-10 29 34 -17 -3 36 -18 36
15 22 26 -2 17 74 30 74
6 4 10 -1 4 26 12 26
1 1 8 -5 -2 22 14 22
0 2 -1 0 0 2 -1 2
|
15 22 26 -2 17 74 30 74
6 4 10 -1 4 26 12 26
1 1 8 -5 -2 22 14 22
0 2 -1 0 0 2 -1 2
-10 29 34 -17 -3 36 -18 36

-3 22 -31 -40 -7 -22 -30 -51
7 30 -39 -33 -10 -17 -37 -61
26 68 13 36 -27 -35 9 -64
30 69 24 39 -32 -36 21 -73
20 46 18 25 -25 -38 23 -52
14 39 -24 -14 -13 -23 -31 -57
-7 17 9 -7 -10 -31 24 -44
10 34 11 11 -18 -34 20 -57
6 33 -32 -34 -10 -16 -49 -59
1 28 -34 -39 -7 -23 -40 -49
|
30 69 24 39 -32 -36 21 -73
26 68 13 36 -27 -35 9 -64
20 46 18 25 -25 -38 23 -52
14 39 -24 -14 -13 -23 -31 -57
10 34 11 11 -18 -34 20 -57
7 30 -39 -33 -10 -17 -37 -61
6 33 -32 -34 -10 -16 -49 -59
1 28 -34 -39 -7 -23 -40 -49
-3 22 -31 -40 -7 -22 -30 -51
-7 17 9 -7 -10 -31 24 -44

-20 -8 3 -21
-40 2 19 -40
-79 50 9 -74
-19 -8 -2 -20
|
-19 -8 -2 -20
-20 -8 3 -21
-40 2 19 -40
-79 50 9 -74

25 25 33 19 35 21 31 20 24 22 13
29 30 59 11 67 16 49 15 26 20 12
33 32 -1 48 -12 43 12 45 35 40 7
|
33 32 -1 48 -12 43 12 45 35 40 7
29 30 59 11 67 16 49 15 26 20 12
25 25 33 19 35 21 31 20 24 22 13

12 -1 5 -5 13 32 -38 -30 -10
-1 -20 -11 2 24 -14 -47 35 10
-3 -3 9 -11 -35 2 10 47 -30
-4 36 6 20 -39 43 -41 -23 24
-12 -6 4 1 11 25 -6 57 -1
13 2 -6 2 -4 25 12 -6 -46
|
13 2 -6 2 -4 25 12 -6 -46
12 -1 5 -5 13 32 -38 -30 -10
-1 -20 -11 2 24 -14 -47 35 10
-3 -3 9 -11 -35 2 10 47 -30
-4 36 6 20 -39 43 -41 -23 24
-12 -6 4 1 11 25 -6 57 -1

-14 22 -16 36 -13
4 11 3 16 1
19 18 16 17 17
-10 40 -16 51 -5
75 2 77 -23 66
|
75 2 77 -23 66
19 18 16 17 17
4 11 3 16 1
-10 40 -16 51 -5
-14 22 -16 36 -13

-8 71 -8 -20 0 33 -45 -2 16 5
41 -2 -4 11 -34 53 21 -9 5 7
23 -16 11 -17 -38 -8 -4 19 2 26
|
41 -2 -4 11 -34 53 21 -9 5 7
23 -16 11 -17 -38 -8 -4 19 2 26
-8 71 -8 -20 0 33 -45 -2 16 5

4 -4 -2 -4 3
-5 3 -4 -1 -4
14 -45 60 45 10
9 -11 21 22 -2
6 -2 -6 6 5
13 -31 47 34 6
|
14 -45 60 45 10
13 -31 47 34 6
9 -11 21 22 -2
6 -2 -6 6 5
4 -4 -2 -4 3
-5 3 -4 -1 -4
---
43 44 25 -6 36 28 2 -64 25
27 -63 -14 -22 -6 -21 -20 22 25
-4 -8 26 -38 -21 -6 -11 -35 -21
-8 -37 -16 40 -4 -3 29 61 -29
27 37 -6 37 26 34 3 -69 3
-32 35 29 -43 -43 -12 -28 -34 -21
38 -3 -24 20 41 19 12 -10 41
-1 -13 -30 33 -4 35 11 19 -2
17 -19 21 -18 17 -20 -2 -9 -4
1 23 -6 -19 8 -4 -14 -47 2
|
25 43 44 25 -6 36 28 2 -64
25 27 -63 -14 -22 -6 -21 -20 22
-21 -4 -8 26 -38 -21 -6 -11 -35
-29 -8 -37 -16 40 -4 -3 29 61
3 27 37 -6 37 26 34 3 -69
-21 -32 35 29 -43 -43 -12 -28 -34
41 38 -3 -24 20 41 19 12 -10
-2 -1 -13 -30 33 -4 35 11 19
-4 17 -19 21 -18 17 -20 -2 -9
2 1 23 -6 -19 8 -4 -14 -47

-7 34 -8 -15 19 -2 -1 -28 -20 -54 51 -7 40 25
1 17 -3 35 -65 -74 -6 34 34 8 -55 11 9 -10
|
25 -7 34 -8 -15 19 -2 -1 -28 -20 -54 51 -7 40
-10 1 17 -3 35 -65 -74 -6 34 34 8 -55 11 9

21 27 42 -14 -36 -1 2 24 -40 5 -22 -3 22
26 57 14 -43 -41 -1 -7 20 8 -6 -21 -3 -1
-12 16 10 -74 -1 -21 -13 -33 20 -27 6 4 -26
-39 12 -6 11 -27 -18 33 5 11 33 -39 10 -8
17 23 28 -35 -5 6 -11 38 -38 5 -35 -7 -13
-16 -31 12 -1 1 -15 57 32 14 31 34 -17 46
|
22 21 27 42 -14 -36 -1 2 24 -40 5 -22 -3
-1 26 57 14 -43 -41 -1 -7 20 8 -6 -21 -3
-26 -12 16 10 -74 -1 -21 -13 -33 20 -27 6 4
-8 -39 12 -6 11 -27 -18 33 5 11 33 -39 10
-13 17 23 28 -35 -5 6 -11 38 -38 5 -35 -7
46 -16 -31 12 -1 1 -15 57 32 14 31 34 -17

-1 3 -2 2
0 12 -58 8
0 3 -2 -14
0 3 9 -4
6 3 -2 7
0 -24 3 24
0 3 -2 2
1 3 -16 2
0 2 -2 -24
0 3 -2 2
|
2 -1 3 -2
8 0 12 -58
-14 0 3 -2
-4 0 3 9
7 6 3 -2
24 0 -24 3
2 0 3 -2
2 1 3 -16
-24 0 2 -2
2 0 3 -2

36 -41
72 16
-43 63
-30 57
-53 -19
-4 25
|
-41 36
16 72
63 -43
57 -30
-19 -53
25 -4

15 6 25 5 -22 -36 4 4 -38 23 -23
-46 29 -37 13 17 19 -20 17 -35 50 8
17 -57 28 -18 35 -7 -50 15 41 -40 -20
-54 -18 -29 4 0 12 7 -25 19 -67 34
54 22 11 -37 24 -15 -39 2 5 -27 17
4 -38 31 24 18 12 10 44 19 18 37
11 33 16 6 -65 20 20 -13 -9 -16 -3
|
-23 15 6 25 5 -22 -36 4 4 -38 23
8 -46 29 -37 13 17 19 -20 17 -35 50
-20 17 -57 28 -18 35 -7 -50 15 41 -40
34 -54 -18 -29 4 0 12 7 -25 19 -67
17 54 22 11 -37 24 -15 -39 2 5 -27
37 4 -38 31 24 18 12 10 44 19 18
-3 11 33 16 6 -65 20 20 -13 -9 -16

50 -20 38 -11 4 7 -8 1 25 9 -53 7
-20 5 26 12 -9 15 22 73 26 1 3 41
|
7 50 -20 38 -11 4 7 -8 1 25 9 -53
41 -20 5 26 12 -9 15 22 73 26 1 3
